In the rows, zero is written as 128.
One turn sends every row of this set to another row. A few are shown first. Where does it send the rows asked after them?
nasu: [106 147 120 165 160 141 159 159 101  98 103 151 175 163 170 146 130 121
 135 130 126 104 144 101  91 121 141 154 135 118 122 165 121 125 155 129
  81 118 101 126 111 144 162 131 103 113 123 120 128 151 152 134 137 124
 128 111 118 151 160]
zok: [140 169 124 144 164 142 150 173 124 104 123 147 155  89 103 116 161 139
 145 113 126 114  95 129 105 111 150 107  96 134 127 124 150 112 116 117
 103 118 138 144 127 166 157 144 155 150 123 138 113 118 120 118 141 129
 110 102 122 133 119]
mot: [112 110 114 135 163 125 146 156 109  93 106 131 135 102 123 131 116 102
 140 117 109 113 147 120 137  94 128 138 107 129 133 120 153 136 138 134
 118 150 128 138 171 103 142 130 136 126 170 115 114 118 111 154 131 128
 126 122 104 191 110]
maboz: [107 149 123 170 164 142 155 161  99  96 103 156 181 154 170 145 131 117
 139 132 128 100 147 102  90 122 146 154 132 120 122 164 119 128 151 126
  82 121 105 123 115 139 162 131 102 109 128 119 130 148 151 134 136 126
 122 116 121 157 159]
kize: [138 165 116 136 155 138 154 170 128 113 121 135 142 106 102 120 155 146
 137 110 122 119  92 128 109 113 142 111 100 131 127 123 155 109 124 120
 100 111 128 149 121 172 159 142 159 159 113 140 107 124 122 121 143 126
 122  94 116 125 118]
Meses: [107 144 126 173 165 142 147 164  94  99  99 154 176 151 169 145 127 117
 144 134 124 104 151 103  95 122 145 157 128 124 120 162 116 132 153 125
  80 124 108 118 116 134 163 132  99 107 133 118 129 144 149 139 138 127
 120 121 122 162 156]
vid: [155 157 113 124 151 124 168 112 154 107 106 125 151  95 130 137 133 138
 127 116 116 138 114 128 121  98 132 121 124 126 116  91 142 119 136 141
  97 114  98 165 150 141 141 132 129 155 110 141 150 151 121 120 138  86
 137  93 125 129 112]
Matuz: [110 131  96 115 159 128 186 140 134  79 126 137 152 124 132 133 138 110
 110 104 122 100 122 112 118  92 123 122 133 108 141 130 173 117 137 141
 128 138 112 157 160 137 139 127 151 137 148 122 120 138 125 132 129 120
 139  90  99 155 124]
kig: [113 126 117 137 173 132 158 153 116  78 117 149 161  92 128 127 135  97
 137 114 119 101 140 118 125  90 136 127 113 124 136 124 156 131 127 132
 127 153 134 139 176 111 137 130 137 119 172 116 125 119 115 142 129 128
 116 118 109 186 116]
Gese: [109 105 103 123 151 120 153 153 114 103 107 114 120 124 121 136 107 112
 127 112 105 119 142 117 140  96 115 142 114 124 135 121 160 130 149 140
 114 138 114 145 160 112 144 127 142 141 155 118 107 126 113 155 131 124
 143 110  98 179 112]
Redu: [139 163 133 153 167 142 135 180 115 108 115 146 150  81 100 114 156 136
 155 118 121 118 105 131 113 112 152 114  86 142 125 119 143 119 116 113
 100 123 145 137 132 155 157 145 150 145 131 135 112 110 116 127 143 132
 104 113 124 148 114]
fopuz: [149 153 127 137 172 143 137 134 127 107 124 185 149 111 118 135 118 116
 164 129 122 146 117 120  97  98 158 102  92 129 134 105 138 142 116 118
 132 125 133 141 174 139 132 145 133 124 143 126 150 140 124 150 135 107
  77 105 128 153 123]
Rof: [138 154 114 136 148 132 143 174 121 124 114 121 124 112  98 124 140 149
 139 112 115 128  99 127 118 116 135 119  94 136 126 120 152 112 132 121
  94 109 126 147 117 165 163 141 157 165 112 140  98 122 118 130 145 126
 130  98 112 131 114]
vati: [107 151 118 165 159 143 147 161 110 101 105 150 154 164 162 153 109 120
 136 127 119 114 158 108 102 116 142 163 123 112 126 154 111 124 168 140
  72 118 103 116 101 134 159 132 101 128 118 115 133 149 158 138 140 120
 130 120 106 165 152]
mubet: [145 134 107 116 145 130 140 129 130 130 118 148 106 151 113 145  92 134
 145 124 109 163 113 116 108 104 134 116  99 123 131 103 147 136 139 127
 121 106 106 153 154 147 141 141 141 152 119 131 131 151 124 159 137 101
 110  90 113 135 122]
piro: [158 160 132 143 169 132 151 121 142  98 102 146 170  63 130 129 142 125
 148 124 120 132 126 133 121  95 147 118 109 137 115  88 130 130 124 132
 101 130 119 150 165 124 138 134 118 136 133 135 161 137 116 122 138  93
 112 113 136 152 107]
vuto: [149 159 117 126 166 142 156 125 140 105 133 184 150 125 122 138 124 122
 149 123 126 145 106 117  90  98 153  97 104 118 137 109 149 133 119 123
 135 118 122 152 167 154 132 143 141 133 128 129 150 150 129 140 134 103
  87  89 123 134 129]
bap: [157 165 121 133 163 130 167 113 152  96 110 143 170  76 132 132 146 130
 135 118 123 130 114 129 116  95 143 114 121 129 118  92 140 121 127 137
 102 122 108 160 159 138 137 132 125 144 121 139 159 147 122 115 138  89
 122  99 132 136 112]
vufav: [107 156 116 163 160 145 155 157 114  97 109 155 161 165 164 152 114 120
 133 125 123 112 153 107  97 114 145 159 126 109 126 157 115 121 166 141
  74 118 103 121 101 140 157 132 103 128 116 115 135 152 160 135 139 119
 129 115 105 159 155]
fivo: [155 142 114 126 145 120 151 117 144 119  95 112 132  98 124 139 117 141
 132 119 107 148 123 131 133 101 126 131 114 135 112  86 137 124 144 142
  90 113  95 160 148 130 145 130 126 159 113 140 143 148 116 131 141  87
 141 101 123 140 105]
fivom: [105 142 117 164 156 138 155 161 100 104 100 143 167 166 169 148 122 123
 135 130 122 108 146 102  95 123 137 159 133 120 120 163 121 127 159 129
  79 115  97 126 108 141 163 130 103 118 122 120 125 151 151 138 138 123
 133 111 116 152 158]
refo: [108 151 123 169 162 145 142 163 105 100 103 153 157 158 162 151 110 118
 141 129 120 115 161 108 102 114 146 164 118 116 124 152 108 127 165 138
  71 122 108 113 105 130 159 133  99 124 123 113 133 145 156 140 141 123
 124 125 108 171 150]
bogo: [138 147 121 144 150 132 128 181 112 127 107 120 120 103  95 120 133 147
 150 117 110 132 107 131 124 117 138 126  85 143 122 116 145 119 131 119
  90 113 131 140 121 152 163 142 152 160 121 137  98 113 113 138 145 130
 123 109 115 144 109]
Gefif: [108 155 126 173 166 147 144 164 107  93 105 161 165 151 163 148 116 115
 145 130 123 110 160 109 100 113 150 160 118 116 126 153 107 128 161 136
  74 125 113 112 109 130 157 134  98 120 127 113 138 144 157 137 141 123
 119 126 111 171 152]
bisu: [109 116  93 113 149 121 173 144 127  96 116 117 127 135 126 137 117 116
 112 105 111 112 129 113 131  95 114 134 127 114 138 126 170 120 148 143
 119 134 106 155 156 129 143 126 148 146 144 122 109 135 121 144 131 119
 149  95  94 162 117]
bola: [146 127 118 128 150 130 122 137 118 133 110 150 106 136 109 143  86 129
 161 131 105 168 126 120 116 105 139 121  86 134 128  99 136 145 137 123
 118 114 117 142 161 131 141 142 133 144 132 126 130 141 117 167 137 105
 100 106 118 154 116]
nabuf: [155 138 125 137 151 121 135 126 134 121  89 116 132  84 122 136 113 135
 147 125 104 150 133 134 139 100 131 136 104 143 110  83 128 133 142 136
  87 121 106 151 155 116 146 132 119 153 125 136 144 137 110 140 141  91
 132 115 127 155 100]
mim: [108 161 120 166 164 148 157 157 115  91 112 161 170 159 166 150 121 117
 134 125 126 108 152 106  94 113 148 156 127 109 128 157 113 121 161 138
  77 121 106 118 106 140 157 132 102 123 118 115 141 151 161 130 139 120
 124 116 109 161 155]
las: [157 146 134 145 164 127 136 127 133 110  92 132 152  66 124 131 125 127
 153 128 110 143 134 134 133  98 142 129 100 144 110  84 125 135 132 132
  93 128 117 146 163 114 141 134 115 139 135 133 153 132 111 134 140  94
 118 122 134 162 102]
Bafuf: [106 136 120 167 156 137 147 164  94 108  96 140 162 164 166 147 117 122
 139 133 119 111 152 103 100 124 138 163 128 123 119 162 117 130 160 128
  76 118 100 123 110 135 166 131 102 116 126 119 123 146 149 143 137 125
 131 117 117 158 155]
suga: [147 150 106 115 153 135 157 123 141 117 129 165 129 146 119 143 110 130
 139 120 120 153 104 115  96 101 141 104 108 116 137 108 153 130 130 127
 130 107 109 157 156 159 136 140 144 146 118 132 140 156 131 145 135  99
 104  81 116 125 128]
tugik: [148 136 127 139 165 137 121 139 117 121 113 169 125 114 112 138 100 120
 170 134 111 159 128 122 109 101 151 115  83 136 129  99 132 149 126 118
 123 123 131 136 171 126 137 144 129 130 144 124 140 135 117 162 136 109
  84 113 126 162 117]
Tuse: [109 161 123 170 168 149 151 161 111  90 108 165 172 152 165 149 121 115
 141 127 126 107 156 108  94 114 152 155 123 112 127 156 111 125 158 138
  78 125 111 115 110 135 155 133  99 120 124 113 140 147 160 132 139 121
 119 121 111 166 154]
pog: [112 137 108 128 170 133 179 144 130  72 126 152 168 103 133 128 146 100
 123 108 126  96 127 114 115  89 135 119 127 113 140 130 166 122 127 137
 132 147 126 149 171 128 136 129 144 123 161 118 128 129 123 131 127 124
 123 103 107 169 122]
Niv: [107 139 125 172 160 139 144 166  91 106  96 146 168 156 167 146 119 119
 145 135 121 110 153 105  99 123 142 162 126 126 119 161 114 132 157 127
  77 122 105 119 114 131 164 131  98 112 131 118 125 143 148 142 137 127
 125 122 119 164 155]
Gilap: [138 151 130 153 159 138 124 182 109 119 108 133 133  87  95 117 142 140
 159 120 114 127 110 133 121 115 145 121  81 148 122 117 140 123 124 115
  93 120 142 134 128 147 162 143 148 151 131 135 104 108 111 136 145 132
 111 118 120 152 109]

bap moves to piro
tugik moves to bola
zok moves to Redu
Now these:
pog moves to kig
Meses moves to Niv
Tuse moves to Gefif

